[[  3 -18 -22  -6   1]
 [  4 -19 -21  -6   1]
 [ -8  -8 -19   8  -6]
 [ -5  -9  -3  16   4]
 [  7 -41 -32   3  10]
 [  3 -28 -12  14  13]
 [  5 -20 -20  -6   3]
 [ -8  -8 -10  16  -1]]
->
[[  7 -41 -32   3  10]
 [  3 -18 -22  -6   1]
 [  4 -19 -21  -6   1]
 [  5 -20 -20  -6   3]
 [ -8  -8 -19   8  -6]
 [  3 -28 -12  14  13]
 [ -8  -8 -10  16  -1]
 [ -5  -9  -3  16   4]]

[[ -2 -20  37 -23   4 -12  12  10]
 [ 32 -51  30  -9  -9  -2   3   7]]
->
[[ 32 -51  30  -9  -9  -2   3   7]
 [ -2 -20  37 -23   4 -12  12  10]]

[[ 35 -19  28 -18   7]
 [-30  24 -51  46 -24]
 [ 38 -26   8 -38  27]
 [  9  10  -8  -4  -9]
 [-36  13 -24   0   6]]
->
[[-30  24 -51  46 -24]
 [-36  13 -24   0   6]
 [  9  10  -8  -4  -9]
 [ 38 -26   8 -38  27]
 [ 35 -19  28 -18   7]]

[[ 38 -28 -32  38  21  16 -15   6]
 [ 57 -37 -42  37  26  -7 -20  16]
 [ -2  -1   7   1  -6  -5   5   8]
 [  4  -4  -2   2   2   2  -2   0]]
->
[[ 57 -37 -42  37  26  -7 -20  16]
 [ 38 -28 -32  38  21  16 -15   6]
 [  4  -4  -2   2   2   2  -2   0]
 [ -2  -1   7   1  -6  -5   5   8]]

[[-10  -6  25]
 [  4   2 -17]
 [ -4  -1  26]
 [ -7  -3  45]
 [ -2   0  23]]
->
[[  4   2 -17]
 [ -2   0  23]
 [-10  -6  25]
 [ -4  -1  26]
 [ -7  -3  45]]

[[ 30 -17   7  30]
 [ -2  41  48  -2]
 [-29  26 -24 -29]]
->
[[-29  26 -24 -29]
 [ 30 -17   7  30]
 [ -2  41  48  -2]]

[[ -6  -8  24   0   3   7   7   2   9  -1   0   4  -8 -15  12]
 [ 26   8  18  21   6  -3  -3   7  43  10   8   1 -17  -9  10]]
->
[[ 26   8  18  21   6  -3  -3   7  43  10   8   1 -17  -9  10]
 [ -6  -8  24   0   3   7   7   2   9  -1   0   4  -8 -15  12]]

[[-21  53  15  17 -25  18 -39 -15 -35  41  11 -27  -9  13]
 [ 15  16 -33  29   6 -20 -51  14   1 -46   0  28 -17  25]
 [ -6 -27 -15  -8  14 -13 -24  39 -23  -3   2 -51  25   5]]
->
[[ 15  16 -33  29   6 -20 -51  14   1 -46   0  28 -17  25]
 [ -6 -27 -15  -8  14 -13 -24  39 -23  -3   2 -51  25   5]
 [-21  53  15  17 -25  18 -39 -15 -35  41  11 -27  -9  13]]

[[ 32 -39  32 -34]
 [-35  47 -40  38]
 [ 16 -14  10 -12]
 [-11  -2   5   0]
 [-17  18 -15  14]
 [  7  -5   4  -9]
 [ 30 -46  42 -40]
 [  4 -19  18 -15]
 [ 19 -18  14 -17]
 [ 13  -6   3  -9]
 [ 16 -31  28 -26]]
->
[[-35  47 -40  38]
 [-17  18 -15  14]
 [ 13  -6   3  -9]
 [  7  -5   4  -9]
 [-11  -2   5   0]
 [ 16 -14  10 -12]
 [ 19 -18  14 -17]
 [  4 -19  18 -15]
 [ 16 -31  28 -26]
 [ 32 -39  32 -34]
 [ 30 -46  42 -40]]
---
[[ 43 -11]
 [  8 -32]
 [-24 -14]
 [-44  17]]
->
[[ 43 -11]
 [  8 -32]]

[[ 44  31 -24 -12 -39]
 [ 21  24 -35 -36 -40]
 [-55 -56  45  29  47]]
->
[[44 31]
 [21 24]]

[[ 11   8  20  18   6]
 [-18  -8  44  22  32]
 [ -3  20   5   7 -18]]
->
[[ 11   8]
 [-18  -8]]

[[ 21   3  17 -12]
 [ -6 -14 -19  18]
 [ 12  -7  25 -50]
 [-28  23  20  23]
 [ -5  11  -6  17]]
->
[[ 21   3]
 [ -6 -14]]

[[ -7  44   6  -3]
 [-30 -21  28   7]
 [-53 -10  20 -20]]
->
[[ -7  44]
 [-30 -21]]

[[-10 -10]
 [ 10   4]
 [-41  -9]
 [-25  -3]
 [-39 -15]]
->
[[-10 -10]
 [ 10   4]]

[[ -5  16  28   9]
 [-25  42  47  43]
 [-12  24  33  18]
 [  1  30  44  17]]
->
[[ -5  16]
 [-25  42]]

[[  2  20 -14]
 [  6  -7  10]
 [ 28  52   7]
 [ 22  42   1]
 [ 46  43  38]]
->
[[ 2 20]
 [ 6 -7]]
